Each path below is one point turned by a fixed rotation once a step. After each direction that follows a path, write how fast that rotation turns it, in degrees a step (0 if it stays still).
Each turn is a multiple of 5 degrees from 10 to 175, or 0.
Each row of a path follows its step; steps can be skipped.
path 1
step 0: [-0.31  0.79 -1.69 -0.77 -1.40 -2.86  1.28  0.56 -0.12 -2.73  0.61  0.53
  0.79  0.17  1.22 -0.61 -0.72  0.58  1.46  1.08 -0.97 -1.82 -0.98  1.44
 -0.46  2.91 -0.04  1.16 -0.34  1.77  1.23  1.22 -0.01 -0.80  0.60 -1.33
  0.44 -0.47 -1.82  0.41  0.21  2.20  3.09  2.06  1.06  1.78  0.62 -1.42
 -1.22  0.37 -0.49  1.39]
step 1: [-3.12 -1.59  2.12  1.04  1.82  0.32  0.20  1.23 -1.39  0.24  2.54 -0.14
  2.41 -0.09 -0.60  0.78  0.84  0.96  0.87 -0.06 -0.76  0.70  0.70 -1.24
  0.42  0.77 -2.02  2.08  0.82  0.11 -0.87  1.73 -0.97  0.40 -2.47  0.01
  1.23 -0.71 -0.42 -3.47 -0.31 -0.83 -1.45 -0.41 -0.16  0.31  1.75 -1.49
 -1.42 -0.08 -0.42  0.85]
step 2: [ 0.51  2.70  0.49 -1.99  0.01 -0.02  1.61  0.24 -0.44  0.14  0.31 -0.28
 -1.17 -2.23  0.13  0.07  0.42 -1.36  1.93  1.22  1.98 -1.11 -2.62  0.44
 -0.31 -0.83 -0.15  2.12 -2.81  2.27  0.26  0.64  0.46  1.92 -1.33 -1.42
 -0.96 -1.20  0.07  0.33  0.93  1.20 -1.81  1.19  1.81  1.12 -1.24 -1.55
 -0.88 -1.84 -1.07 -0.78]
step 3: [-0.71  1.06 -0.88  1.20 -0.37 -0.71 -0.68  0.97  1.47  1.74  1.88 -0.68
  1.99 -2.00 -0.53 -1.38 -0.27  0.56  0.26 -1.12 -0.43 -0.62  1.02 -2.32
  1.63  0.97 -2.18  1.14 -0.45  1.02 -1.75  2.94  0.14  0.28  1.81  3.08
  1.35  0.20  0.95  1.18  1.29 -1.67 -2.09  0.20  0.16 -1.08 -0.86 -0.54
 -0.29  0.67  2.17  0.38]
step 4: [ 0.04  1.14  0.21  0.72  0.33  0.15 -2.75 -1.52 -0.49 -1.27 -0.60  2.02
 -0.60 -0.64  1.55 -2.45 -1.79  2.04  0.41  0.14  1.66  0.37 -2.48  2.09
  0.10 -0.37 -2.84  0.59  0.06  1.36 -0.85  0.48  1.30 -0.12  0.34 -0.74
 -0.78 -1.51  2.32  1.44  0.62  1.34  1.68  2.30  0.86  0.29  1.83 -0.96
 -0.49 -1.00 -1.20  0.64]
step 5: [-1.33 -0.95 -3.18  1.93 -0.73 -0.07  0.68  1.38 -1.68 -1.87 -0.06  2.17
  3.06 -2.57 -1.35 -1.05 -0.23 -0.51  0.77 -0.78 -0.91 -0.10  0.25 -2.51
  0.51  2.15  0.18 -0.54  1.33 -0.41 -2.50  0.76  1.17  1.72 -0.54  0.86
  1.60 -0.57 -1.38 -0.85  0.31  0.09  0.63 -0.18 -0.03  2.14  0.25  0.21
  0.58 -1.05 -1.21  0.16]
step 6: [ 0.62 -0.47  2.67 -0.90  1.69 -1.03 -1.17 -1.13  0.87 -2.65  0.82  0.29
  0.46 -0.48  0.27  0.72 -0.69  0.14  1.03  0.68  1.52 -2.67 -2.31 -1.01
 -0.13 -1.67 -0.93  1.72 -0.83 -1.20 -1.76  2.07  0.18  0.90 -0.32 -1.72
 -2.32  0.91 -0.07 -1.83 -1.08 -0.43  1.05  0.32 -1.85  1.10 -0.74 -0.85
 -0.70 -2.01 -0.60  2.25]
step 7: [-0.58  1.14 -2.03  1.19  0.80 -0.58  0.88  2.51 -0.34  1.99  0.57 -1.61
  1.54 -0.52 -0.26 -0.56  1.16 -3.57 -1.49 -0.48  0.36 -0.91  0.86 -1.15
 -0.10  0.93 -0.50 -0.58 -1.19  1.56 -1.05  0.97 -0.12  0.58  0.38  0.61
 -2.29 -0.18 -0.64 -1.15  1.69 -0.74 -0.02  1.71  2.53  0.47  0.54  1.51
 -2.45 -2.25 -0.36  1.91]
step 8: [-1.34  1.27  1.51  1.52 -0.81 -2.45 -0.94 -1.25  2.90 -2.09  1.44 -0.48
 -0.37  1.44  0.46 -1.66 -1.81 -0.71 -0.38  1.31 -1.32  0.31 -0.83  1.27
 -0.67  2.43  0.00  2.36 -1.58  2.14 -0.89  2.57  0.84 -1.38  1.19 -0.78
  0.28  0.70  0.38 -0.03  0.51  0.53 -0.87  0.81 -2.00  0.07  0.88 -2.05
 -0.62 -0.82 -0.14 -0.62]
step 9: [-0.84 -1.21 -0.04  2.82  0.99  0.37  0.43  0.91 -1.85 -0.13  2.94  0.45
  0.67 -3.36  1.26 -0.42 -0.34 -0.66 -1.97  1.48 -1.66  0.62  1.49  0.70
  0.76 -0.94 -0.65  0.41  0.85  0.70 -0.15 -0.38  0.34  2.77 -2.20  0.41
  0.52 -2.31  1.48  0.45  1.22  1.76 -0.41  1.18  0.99  0.45  1.72 -0.83
 -1.44  0.51 -0.32  1.34]
Speeds:
[-0.37  0.23 -0.55  0.47  0.52  0.44  0.13  0.59 -0.09  0.09 -0.45  0.09
  0.27  0.07 -0.20 -0.20 -0.06 -0.07 -0.14  0.06 -0.17  0.05  0.96 -0.10
  0.81 -0.08  0.05 -0.38  0.55 -0.34 -0.23  0.23 -0.19  0.27 -0.20  0.28
 -0.59 -0.13 -0.73 -0.31  0.69  0.14 -0.10 -0.14  0.23 -0.33 -0.23 -0.80
 -0.06  0.34  0.62 -0.12] -> 170
[ 0.39 -0.54  0.91  0.01  0.60  0.49  0.06 -0.24  0.62 -0.61  0.20 -0.15
  0.69 -0.38  0.17  0.00 -0.35  0.33 -0.19  0.13  0.62  0.03  0.52  0.25
  0.69  0.20 -0.06  0.72  0.33  0.43  0.13  0.05 -0.56 -0.22  0.11  0.30
 -0.05  0.07  0.12  0.05  0.07 -0.21  0.24 -0.42 -0.45 -0.08 -0.10  0.50
 -0.21  0.52  0.02  0.31] -> 140
[-0.11  0.39  0.63 -0.16  0.00 -0.11  0.08  0.56 -0.30  0.04  0.44 -0.69
 -0.20  0.06  0.24 -0.09  0.19 -0.16 -0.38  0.29 -0.03 -0.62  0.68  0.10
 -0.21  0.14  0.12  0.73 -0.59  0.23  0.06 -0.33 -0.26 -0.13 -0.22 -0.38
  0.55  0.52 -0.13 -0.75  0.69  0.45 -0.33  0.35  0.05 -0.38  0.57  0.01
  0.30 -0.16  0.27 -0.56] -> 55
